Where one turn sends some rows of the set: a few examples, then the rows asked
M: [ 11.2 -13.6  -7.3   4.0 -60.2  11.5  10.6  -0.6  30.8  34.1  15.2 -13.4
   3.0  31.2  19.9   1.2  26.9 -40.4 -41.3  29.9]
R: [ 10.8   3.5  -2.7  -8.5 -22.9  24.4  20.0  -9.2  31.6  -3.1   0.8 -29.7
  -0.4  -5.3   0.8 -20.9  -4.6 -19.6 -34.2  42.7]
F: [ 24.3   9.0 -17.1  18.7 -24.2   1.9 -22.8  -5.4   6.9  30.7   4.8   4.1
 -11.7  -0.4  18.4  -4.6 -10.3  -6.4 -52.6  -6.1]
G: [-10.3  -3.3 -25.3   9.8 -20.1  15.4  -1.1   6.6  18.9  -5.4  -3.8  -3.7
  -7.8  -6.3  -0.8 -24.2 -15.9   2.5 -46.0  26.8]
J: [  3.9   6.9 -25.4  13.0 -38.5   7.9  10.7  -1.5  41.4   4.7   0.4  -1.3
  -5.0  38.3   4.2 -39.6  17.3   3.2 -55.7  12.4]
E: [ 36.7  23.7   0.9   6.0 -20.3  10.4  -5.2 -22.2  13.9  35.3   8.1 -12.3
 -13.9   4.7  23.1   0.3  -5.8 -20.5 -39.5   4.7]
L: [-10.1 -10.4 -24.1  18.5 -52.8   6.5  -3.9   6.2  20.5  35.1  13.2   9.7
 -13.5  35.5  22.9   1.7  13.8 -21.7 -46.8  16.3]
Z: [ 14.4  10.1 -13.9   3.0 -40.6  12.8  20.6  -9.1  47.6   5.6   2.6 -15.7
   0.2  38.6   5.0 -37.8  24.4  -8.4 -49.7  20.8]
N: [ 52.0   3.5   3.8   0.2 -34.4   8.4  -5.1 -14.1  20.7  27.8   7.5 -25.2
   9.8  -7.3  14.7  -4.3   7.5 -29.8 -46.5   9.5]
K: [  2.2 -25.7 -20.2  13.9 -63.1   5.6  -2.8  12.9  26.0  29.5  12.6  -1.3
   5.3  26.1  16.5  -2.6  25.1 -29.8 -51.9  21.3]
H: [ 32.0 -17.4   5.4  34.5 -26.1  21.9  -3.7  -4.2   9.0  30.3  17.0  -7.1
   7.9  16.6 -11.9   0.1 -28.1 -21.0 -30.7  22.0]
P: [  7.2 -15.8 -16.1   0.7 -30.5  16.7   5.8   7.8  27.2 -10.3  -3.2 -21.0
  10.5 -14.1  -5.7 -27.5  -3.1 -11.3 -47.5  36.1]
D: [ 12.6   0.0 -20.7   8.1 -44.6   8.2  13.5  -0.9  45.5   2.1   0.6 -11.0
   5.6  33.6   1.8 -41.6  25.1  -3.1 -57.2  16.6]
S: [ 33.2 -18.9   4.9  34.1 -27.7  21.5  -3.2  -3.3   9.7  30.3  16.6  -7.0
   8.8  16.6 -11.5  -0.9 -27.9 -20.7 -30.3  21.8]
U: [ -1.7   1.1  -9.5   8.7 -48.9  12.8  10.2  -7.3  26.8  39.9  15.5  -2.6
 -16.7  40.7  26.2   5.9  16.4 -32.2 -36.8  24.5]
C: [ 32.9 -18.6   4.3  34.9 -26.3  21.1  -4.2  -3.3   9.3  30.1  16.7  -6.8
   8.5  15.6 -12.0  -0.8 -28.1 -19.7 -31.0  21.3]
Q: [ 40.9 -10.8 -14.6  12.3 -38.5   0.5 -22.2   3.1  13.3  22.8   4.5  -9.6
  12.4 -12.4  10.1 -10.7   4.1 -15.5 -59.8  -0.9]
X: [  6.1  16.7 -18.2   8.2 -34.9  11.3  17.9 -10.5  43.7   7.5   2.5  -7.0
 -10.4  43.0   7.8 -36.7  16.4  -1.6 -49.4  16.8]
V: [ -6.6  16.4 -12.1   1.0 -12.3  22.0  13.6 -10.5  23.5   1.0  -0.4 -12.4
 -18.5   3.3   5.9 -17.8 -18.1  -7.2 -32.8  34.8]
Y: [ 33.0 -17.7   4.0  35.4 -26.0  22.1  -4.3  -3.6   9.3  30.3  16.0  -6.2
   7.6  16.5 -11.7  -0.1 -29.1 -20.3 -30.6  21.6]

C -> Y
G -> V
U -> M
Now these:
J -> X
N -> Q

Where one turn sends some rows of the set: a few examples, then the rows asked
mag: [ 22.8 -24.1  25.0   1.9  10.7  -2.0  11.8 -14.5 -14.9 -12.2  12.1 -12.7
  23.2  27.4  -2.4  30.1   8.6   1.0  -6.8  -4.6  15.2  12.6  17.1  12.1
  17.1  -4.1   7.4]
nos: [ -4.1   4.6  27.3  27.5   9.2  -8.2   5.8 -12.8   5.2  -0.8  -3.0  33.4
   4.7   5.0 -11.9 -14.1  14.7  -4.6  -2.3  10.3 -19.6  26.0  26.0   5.7
   3.1  -2.3  28.9]
goruv: [ 35.0   0.1   2.6  12.7  -1.6  -3.4  33.6  -1.3  -6.6 -24.2  -4.5 -15.1
   0.5  10.0  -5.1  -8.5  15.4  -5.8   3.9  -0.1  21.8   3.5   9.7  12.5
   3.9  -1.8  11.1]
Ges: [  1.1 -16.3  10.1   8.8  37.1   1.0  -2.1 -30.2  -2.2  19.1  27.8   0.9
  19.7 -14.0   8.7   3.4   2.9  -6.8  28.2   8.5   0.4   5.8  21.0  14.8
   0.9  -5.1  -0.3]
Gav: [  1.9   4.7  12.6  -7.3  13.0  12.7  -7.8  -5.3   4.8 -11.5 -13.6 -10.1
   1.3  12.0 -26.6  -4.7  22.5  12.3 -27.3   0.4   2.7  20.4  22.1   1.2
 -20.2  11.3  13.8]
fuv: [-18.5   6.6  -0.7   6.5  -0.4  14.1  10.2 -22.9  -5.5  23.1   3.9   6.6
  -9.1  17.7  15.1  17.4  -4.0  -0.3 -12.3   4.0  -5.1   9.6  32.1  -2.5
  10.9 -20.2   1.1]
Rali: [-10.4  -5.3  -0.2  16.3  12.2  11.5 -22.9   5.3 -29.4  12.1  -2.7   0.7
   6.5  10.0  13.8   6.5  -8.5  -3.7   7.3  20.7  -8.0 -19.4  40.5  -1.8
  27.6   2.1 -19.6]
Nimev: [-15.8  -6.8  18.2  32.9   7.1 -21.0  -3.7  12.1 -14.0   3.5  -1.0   9.1
  29.8  -8.0  -1.2 -12.2  19.4 -15.1  11.8  39.1  -4.0  13.6  11.2   3.1
  16.8  -0.2   6.2]
bodeb: [  7.5   5.9   4.5  15.8  13.8   7.3  15.8 -15.7  -1.7 -21.0   4.0  10.4
  -9.5   8.1  -5.0   1.6   4.5  11.1 -16.9 -17.4   6.0   8.1  30.2  22.7
 -20.2  -5.0  25.5]
paka: [  2.1 -13.6  21.2   7.4  -2.2  -4.1  -4.8   8.9 -38.6 -18.2  16.9 -20.5
  17.1   6.0 -25.5   5.8  -0.4 -19.9  17.2  -1.3  13.8  10.5  13.7  18.4
  28.2  -7.4 -13.1]
dit: [-12.9  11.8  -9.1  15.8  26.0   7.9 -16.1  15.8 -23.7  -7.0  -5.5   8.0
  17.2 -22.5  11.3  -3.7  -0.3   3.5  11.4 -16.4 -16.7  -7.1  10.5  -7.4
  18.1  19.9   7.9]
Vosi: [ -5.4 -17.0  -1.5  10.1 -16.2   3.8  10.9 -11.6  -2.9  18.9   3.0  17.0
  -8.7  25.0 -14.7  -1.4  27.2   4.2   4.4  10.0  -4.9  -0.2  13.6 -12.7
   6.7  -2.4 -22.9]
kuvi: [-11.2  11.3  11.9  11.1  15.1  -2.5   7.0  30.1 -10.2  -4.5 -17.5  -3.1
  12.6 -17.0 -48.6  -3.3  11.8   4.5   9.3   6.5   7.4   4.4  10.6   4.9
   1.5   8.6  -0.1]
pepit: [ 17.4 -20.8   9.8   4.8  -9.6   1.9   2.5 -17.8 -10.0  25.7   0.4 -15.1
  -2.0  17.3  -1.5   4.2  -2.6   7.5   1.8  17.2  10.0  -9.4  12.3  28.2
  16.6 -12.9  -0.9]
tev: [  2.6   0.0  10.6  18.3  14.7   1.4  -2.6  -6.6 -20.6 -56.0   4.7 -17.1
  13.1   6.1 -20.9  -4.9   8.0 -16.1  17.0  -7.1   0.4   5.1  16.6   3.2
  -2.4   1.1  18.2]
levik: [  7.7  10.1  14.2   8.8  12.2   2.4   2.7 -24.5   3.8   5.8   6.5 -23.4
  -2.9  -2.8  34.0  -6.3  11.5  19.2  -6.7 -11.0   3.0  10.4  10.6   3.1
 -11.4  -0.2   0.1]
peme: [  9.3 -14.6  14.9   8.8  22.5  18.5 -32.7  -8.3 -24.0   0.2  13.9   0.8
  17.1  -0.3  13.0   7.7  24.3   2.5   9.8   6.8   5.1   0.0  29.0 -16.3
  -3.6  14.8 -31.4]
Poso: [-14.8 -10.3  -5.4  20.1   0.6   4.5   5.4   6.8 -10.6 -24.4  -0.8  29.7
   6.5  11.5  -8.4   3.1  23.4  -8.3 -15.9  -1.8 -14.7  23.2   1.1 -14.6
  -6.7  15.9  -9.6]
rep: [ 25.0  -1.5   3.7  -5.3   7.2  16.5  -3.0 -14.8 -20.4  -0.8  11.5  25.0
  -9.5   9.4   8.3 -16.0  11.8   0.5   4.3  -1.9   9.6  16.3  26.5  15.8
 -13.3  10.3 -30.3]
Legaz: [  3.0  -8.1  32.9  12.7  37.7  13.5  -5.8   6.2 -15.8   1.2  -6.0 -17.5
  29.4   1.2 -23.4  22.5   0.1   9.1  22.0  18.6 -18.4   9.8  36.8   8.4
   2.7   4.9  -4.8]
fid: [-16.6   6.1   2.8  28.8   7.1  -3.6 -14.9  11.8 -25.3  -7.2   5.1  22.0
  13.5  12.9 -29.1  24.1 -10.6 -10.4  11.9   8.4 -14.7   2.8  30.6  -2.4
  23.1  20.8   1.6]
mep: [ -5.6 -11.0  18.1  10.9  14.0   5.6 -22.0   1.0 -37.3  -4.3  10.7 -22.8
  36.3   8.7  -5.1  27.8   4.7  -7.2  13.7  13.6 -17.6  -3.4   3.6  -9.2
  15.2   7.0   1.3]
Rezal: [  6.9   5.9  14.4  27.9  28.8   6.0  -3.9  11.0 -10.3   6.8  16.3   6.3
  11.5 -47.1  -0.5 -11.2   6.2 -20.0  13.8  -5.0   0.1  21.8  14.3   7.7
   7.2   8.2  -4.1]
Mova: [ 20.6  -9.6   8.9  -5.1   7.1  24.2  11.8  -0.5  -2.9  24.5   1.2 -34.9
  -4.7   5.6 -15.8   1.6   6.3   2.0  -1.7  10.7  -5.7  20.5  25.7  16.3
   0.0   0.0 -21.4]
Kope: [ -4.7  36.3   7.7   5.5   0.5   3.8   4.9  -0.6 -15.2   5.4 -12.8  18.4
  -0.5  -7.2  20.6 -16.6   8.8   9.7  -6.9  -9.8  -0.3  22.9  17.9   3.6
   5.1  -1.8  22.6]
milit: [  8.3   6.9  24.4  25.1   0.1  -6.7   2.1  -4.0  -7.7  21.9  -0.8  -9.2
  11.6  -4.4  15.9  33.6  -9.0 -14.3   1.7  21.9  -9.6  18.9  24.5  13.1
  20.0 -10.2 -12.2]
mak: [ -9.2  15.4  -8.6  11.7   5.5   1.5 -10.2   5.3 -20.2 -13.1   7.3   5.9
  -9.1   9.4 -12.2 -32.1  10.3  19.5   8.2 -15.6   8.6  -6.6  15.2  -3.4
  -1.0  28.4   1.9]
vaziv: [  0.0  28.9   5.5  21.7   4.8   3.3   7.3  34.9 -42.0 -26.4   6.8  -2.0
   9.5 -14.1 -14.2  -7.0  11.6 -12.9   5.5  -4.0   0.5  11.3  14.7   3.7
  -3.6   9.8   0.6]

tev -> goruv
Legaz -> kuvi
vaziv -> bodeb
Now these:
peme -> Rezal
fuv -> Rali
fid -> mak
Ges -> Nimev

Where one turn sends some rows of the set: a few examples, then the rows asked
ziga: [ 22.6  -0.2  -5.0  -7.9  12.1   0.6  12.7 -15.5   3.4   9.9   6.9  -2.6
  -5.5  29.1 -15.6]
nitu: [ 26.4 -13.8   7.0  -3.3  11.0  -2.2  13.6 -13.4  -7.1  10.9  13.1  11.3
  -5.2  28.9  -4.4]
derir: [ -6.6  22.6 -10.0  10.1  12.2  29.1  -3.6  19.8 -18.9 -12.0  15.9  -4.4
  -9.2  -2.3   4.0]
nenuf: [ -4.8  13.8 -16.3   6.1   2.8  35.2  -5.3   8.1 -28.3  -7.5  13.5 -12.0
 -14.3   7.3  22.8]
gur: [  9.1  -8.3  11.9   0.0   6.8  -3.2  25.0 -13.1   3.5   9.0  14.5  -5.7
   1.1  33.2   3.6]
Mapap: [  2.0  14.3   7.1  21.8  -7.5 -10.3 -20.3   0.5 -18.3 -14.1  -8.9  19.0
 -15.2 -10.0   1.6]
ruku: [  0.4  -4.9  27.0 -16.5  -1.3 -10.3 -14.6 -11.2 -43.1  -8.7  -7.0 -21.3
 -25.8  -0.8   6.3]
debav: [ 18.1 -11.6   9.1 -14.3  13.4  -8.2  18.1  -6.8   8.5  11.7  11.1  -4.2
  -9.8  17.3   0.5]
nupi: [ -2.9   2.6  19.1 -10.1  -8.3 -20.9 -20.4 -21.6 -45.5  -2.9  -1.8 -20.6
 -16.4   6.4   2.8]
Fonor: [ 13.8 -10.3  -4.1  29.8  -6.6  12.3 -15.1   8.8  -6.9 -13.1  -6.5  13.5
 -10.8  14.2   0.9]
nifo: [ -8.4   4.4  19.7  -8.7  -6.9 -18.6  -2.1 -18.1 -44.8  -5.2  -2.0 -19.5
 -22.1  -7.0  -5.7]
Kefo: [  5.7  -6.9  25.8  19.5 -11.5 -18.6 -10.4   5.6  -9.0 -16.0   3.8  16.6
  -0.1  18.0  -1.8]
foni: [ 14.2 -10.8  -3.3  -4.1   5.7 -10.9  12.3  -9.0   6.1  12.8  17.9  -8.1
   2.0  27.3  -6.5]
ditat: [  0.6   2.6  23.8 -15.5  -4.9 -11.6 -17.3 -15.5 -47.0 -14.2  -1.8 -20.8
 -14.7  19.0 -12.5]
lofa: [ -6.1   6.8  36.0   0.5   1.3  -9.7 -10.7 -15.1 -45.7 -13.7 -11.5 -15.4
 -16.5   6.7  -3.3]
pob: [-11.7  24.0 -15.1  10.8   6.8  25.6 -14.1   8.2 -16.0  -6.9   7.6 -21.8
  -6.3   9.8  19.6]
buzo: [ -7.4  17.4  -2.0  -0.3  12.1  30.0  -6.7  18.5 -12.4  -9.8  11.8 -15.5
 -12.0   5.3  25.4]
pero: [ -8.7  38.8  -7.7  -1.5  10.6  24.0 -12.7   8.5 -21.1 -13.2  13.6  -9.7
  -6.1  11.2  10.7]

ruku -> buzo
Mapap -> Fonor
nitu -> lofa
Now these:
nifo -> nenuf
pero -> ziga
foni -> nupi

